Each row is where one point has got to under a steady rotation. How many ticks took it there?
The counts run from 0 to 546.
[126 187 143 140 122 125 157 158 132  95 141 163 105 128 114 102 134 129
  95 113 144 140 117 162 110 153 153 173 141 155  95 170  94 105 145 125
 111 191 116 130 143 164 125 152 170 120 135  91  79  95] -> 308
[133 141 157 124 124 154 185 104 131 139 131 150 139 142  93 133  70 172
 112  95 136 187 107 130 121 131 123  86 147 156 129 127  98 148 152 108
  75 168 129 166  93 144 107 111 146 126 138  92 133 146] -> 522
[141 195 136 167 174 115 147 151 121 141 154 134 140 115  83 115 102 100
 101 117 142 114 125 149 117 188 137 167 147 137 106 165  98 112 118 119
 112 163 125 131 160 116 146 123 192 142 156 100 149 139] -> 10
[122 178  94 126 153 127 144 151 105 125 145 182 157  98  99 131 111  88
 106 135 106 148 149 102 145 167  87 129 162 104 114 100  73 107 130 125
 125 194  81 160 119 165 100 122 139 112 142 151 111 140] -> 403
[142 184 128 190 135 109 156 126 146 149 158 155 119 117  97 133 188  90
 132 129 161 151 123 116 110 143 152 173 139 129 100 121 110  76 135 135
  82 129 144 131 170 136 111 148 148 122  89  88 115 121] -> 46
[ 79 126 139 165 154 122 122 175  92 145 162 179 128  94 123 130 110 124
 131 123 128 146 151  99 147 135 136 114 162  94  71 105 110 101 148 107
 107 148 111 124 118  85  92 124 189 113 147 126  83 140] -> 331
[ 86 146 143 147 141 117 121 182  79 121 151 186 124 124 117 105 102 103
  96 129 122 127 141 108 136 154 113 125 155 107  58 132  74 104 131 132
 127 168  83 124 129 148 120 125 160 106 157 128  94 128] -> 198
[110 108 176 189  89 115 152 160 134 172 125 173  93 128 115 143 116 124
 100 129 162 155 117 143  86 113 151 120 140 111 100 113 106  83 168 147
  99 153 148 115 141 127 120 115 176 145 139 108 151 172] -> 255
[135 153 129 168 142 128 141 149 126 118 122 132 157  88  83 125 112 134
 150  91 147 158  97  85  97  81 102 110 152 153  69 101  94 102 115 108
  82 114 125 142 173 159 101 123 158 127  94 116 138 103] -> 355
[152 139 149 157 167 131 150 120 142 171 129 153 119  85 102 126 125 120
  72 109 102 154 113 156 111 157 108 169 156 158 146 142  84 109 125 142
 129 164 115 132 139 137 163  75 161 163 152  96 146 150] -> 140
[130 164 130 116 153 125 136 130 116 141 143 195 103 130 112 125 104 114
  89 115  96 152  86  88 142 164  65 140 149 162 145 151  70 119 141 132
 133 179  88 141 102 154 116  69 125 116 143 105 112 150] -> 400
[118 164 154 159 123 151 177  66  82 123 144 146 109 169 116 110 108  97
 135 116 161 161 132 120 116 130 154  93 149 118  76 158  95 109 116 149
  92 163  97 147 117 117 137 155 133 127 161  84 104 114] -> 77
[125 110 154 151 114 118 148 102 102 139 134 177 138 161 167  80 121 135
  87  93 130 182 129 140  95 115 125  97 172 124 102 108  91  99 140 152
 117 148  97 135  86 124 150 144 152 131 152  74  92 122] -> 73
[102 150 125 181 117 135 139 140 128 162 142 164  99  82 126 125  93 136
 144  99 125 174 134 108 141 127 108 122 155 107  72  78 148  86 132  96
  86 126 127 116 147  88  95 128 169 109 123 109  93 141] -> 464
[159 146 113 118 134  92 108 130 130 155 111 182  95 167 131 109  95 145
  98  95 135 151  62  99 127 149 111 121 171 135 114 127 101 108 166 103
 126 108 126 115 136 152  69 136 176 109 141 119 119 152] -> 297
[144 154 133 122 145  83 138 168 132 164 136 172 104 171  89 137 111 148
 117 126 156 123  83 124 136 159 158 112 150 133 130 142  79 119 190 111
 103 137 145 116 133 123  74 114 196 144 125 124 150 140] -> 424
[120 123 152 174 101 158 152 106 119 182 104 158  68 125 131 113  76 153
 118  75 126 176  84 138 108 108 120 122 142 144 129 120 120 108 141 130
  73 134 131 118 135 125 122 105 155 126 158  98 130 167] -> 261
[169 197 120 163 137  97 133 135 123 117 148 147 163 147  94  95 135 109
 115  94 149 147 108 109  81 118  99 119 152 140 100  99  92  89 119 110
  81 124 100 111 156 161 125 142 166 125  95 107 146 113] -> 483
[144 104 137 147 159 154 172  90 115 148 132 120 143 106  98 124  78 120
 105 127 138 174 119 107  98 128 128  74 156 142 111 145  63 129 135 149
 137 130 116 177 125  93 129 105 171 167 140 107 169 122] -> 450
[132 121 101 113 123 105 167 142  96 171 127 134 108  98 109 111 139 144
 114 122 108 170 103 175 113 132 114 117 146 147 147 109  79 101 173 151
 136 171 104 114  99 119  92 123 192 157 118 125 131  86] -> 237
[112 150  91 134  97 132 165 162  80 172 140 149  83 117 100 112  96 111
 130 132 112 147 131 154 129 141 122 129 142  90 110 102  80  76 136 156
 104 143  96  98 145 125  97 136 167 136 105 154 118  81] -> 367
[122 137 146 143 138 127 138 137 140 110 105 146 133  81 115 145 102 150
 125 100 145 181  86  81  95  88  99 114 154 173 120 120  92 130 166 106
 114 150 146 158 151 159  71 110 176 115 138 108 122 163] -> 225
[115 156 139 118 175  90 143 168 104 139 131 184 116 113  85 157 135 121
 119 135 110 146 102  73 152 143 106 116 149 145 101 133  68 110 161 137
 165 173  94 123 108 140  72  95 152 111 130 114 109 121] -> 533
[159 129 116 167 135 110 159 110 169 151 138 169 123  97 127 131 189  92
 107 145 160 174 123 105  99 132 129 156 157 129 123 117  86  66 149 157
 119 123 138 168 160 125 120 133 144 150  98  97 110 132] -> 44
[159 171  74 149 146 114 130  94 122 144 119 155 100 124 120 121  95 118
 109  92 111 156 111  91 143 137 119 123 185  94  99  95  93  79 119 111
 120  84 103 112 157 132  84 139 161 103 128 129 105 134] -> 167
[143 116 142 155 164 123 135 170 138 154 143 141 173  94 105 108 100 122
  99 109 165 137 132 136  97 139 111 118 171 136 101 113  96 116 139 100
  94 156 131 174 153 119 153 107 192 164 144 125 147 144] -> 14
[127 135  97 111 120 186 152  98 123 144 121 173 100 120 127 136  67 117
 125 118 129 168 125 102 146 134  92 115 160 129 163 133  76 128 133 116
  77 169 107 182 137 133 118  76 139 126 136 148 118 143] -> 396
[122 143 165 154 124 142 190  68 106 127 137 151  89 172 121 117 113 107
 115 132 163 172 124 117 131 134 156  84 140 118  93 180  89 108 136 148
 117 165 105 162 109 107 144 138 138 138 156  80 111 115] -> 78
[115 184 177 178 147 129 165 144 142 115 141 170 129 138  98 134 152 103
 104 113 166 134 143 140 127 154 159 151 141 131  94 153 109 105 140 124
  97 204 114 152 134 151 150 129 142 129 161  96  93 147] -> 514
[126 134 136 177 168 131 121 160 124 135 148 145 184 101  98 103 105 120
 124 104 169 130 132 119 100 124 111 114 172 130 100 112  97 121 128  87
  65 153 123 162 155 104 145 102 194 158 144 125 147 133] -> 15
[148 133 119 115 138  93 131 156 151 163 129 175 115 148 108 133  89 152
 109 120 148 139  95 124 121 155 152 114 157 133 136 126  77 118 179 108
 111 123 151 128 135 123  73 121 204 134 126 120 150 158] -> 425
[ 89 100 152 172 110 116 121 155  99 171 131 172  86 131 137 107 121 147
 120 110 154 156  91 140 107 114 149 117 145 123 109 128 114 106 187 126
  96 134 143  92 128  96  92 130 211 138 155 111 114 143] -> 127
[132 152 117 128 125 124 176 139  98 181 150 162  79 106  66 148 108 122
 142 128 112 164 126 109 174 155 114 113 144  92  93  97  98  79 132 127
  97 132  86 110 126 119  82 110 125 117  99 150 129 113] -> 161
[ 88  93 140 166 114 127 129 199 108 158 152 156 112  84  97 116 110 125
 127 140 160 145 130 124 111 149 146 138 150  99  65 116  97 102 158 140
  98 123 135 134 167 116  86 145 182 132 120 123 119 133] -> 124
[151 170 125 180 153 105 145  77 134 106 129 135  99 118 100 151 162  84
 105 129 151 169 106  85 127 107 154 122 154 134 103 154  90  66 150 129
 141 124 104 135 169 138  90 131 162 133 128 110 111 123] -> 41
[152 127 136  98 116 123 181 138 150 156 151 156 103 116  83 136 106 143
 121 145 162 168 115 129 129 206 149 142 143 130 117 136  92 124 160 148
 116 121 163 182 145 128  83 142 148 133 104  91 132 126] -> 420
[144 114 141 174 136 108 144 125 150 138 143 161 110 123 130 139 136  96
  85 149 155 170 118 102  80 128 147 128 141 136 125 166  66  83 136 168
 142 105 137 141 159 105 135 111 179 147 116  78 149 147] -> 249
[133 162 102 134 144 122 113 125 123 100  95 159  98 133 133 120 101 111
 113 104 157 135 103  95 141 117 136 146 171 128  76 146  79  95 129 105
 131 132 104 147 180 171  91 144 172 111 156 152  73 118] -> 301
[123 127 159 149 129 137 160  70  94 128 133 150 114 117 136  95 108 133
  98 108 142 188 106 125 130 137 131 107 161 146  88 152 122 117 162 128
 144 165 103 147  97 104 122 161 156 122 182  77  83 128] -> 206
[141 127 131 118 121 136 166 166 126 148 137 151 148 122 109  82 129 141
 107 110 161 148 128 189  97 151 144 145 166 142 117 117  71 125 157 142
  92 189 132 172 118 150 133 153 174 158 141 121 107  90] -> 311
[ 79 124 135 146 109 160 155 127 111 137 148 170  99  88 133 145 113 123
 134 149 129 197 120 108 113 116  95 120 131 157 168 139  89 121 154 146
  96 184 136 151 107 101 102  78 153 134 119 112 115 142] -> 25
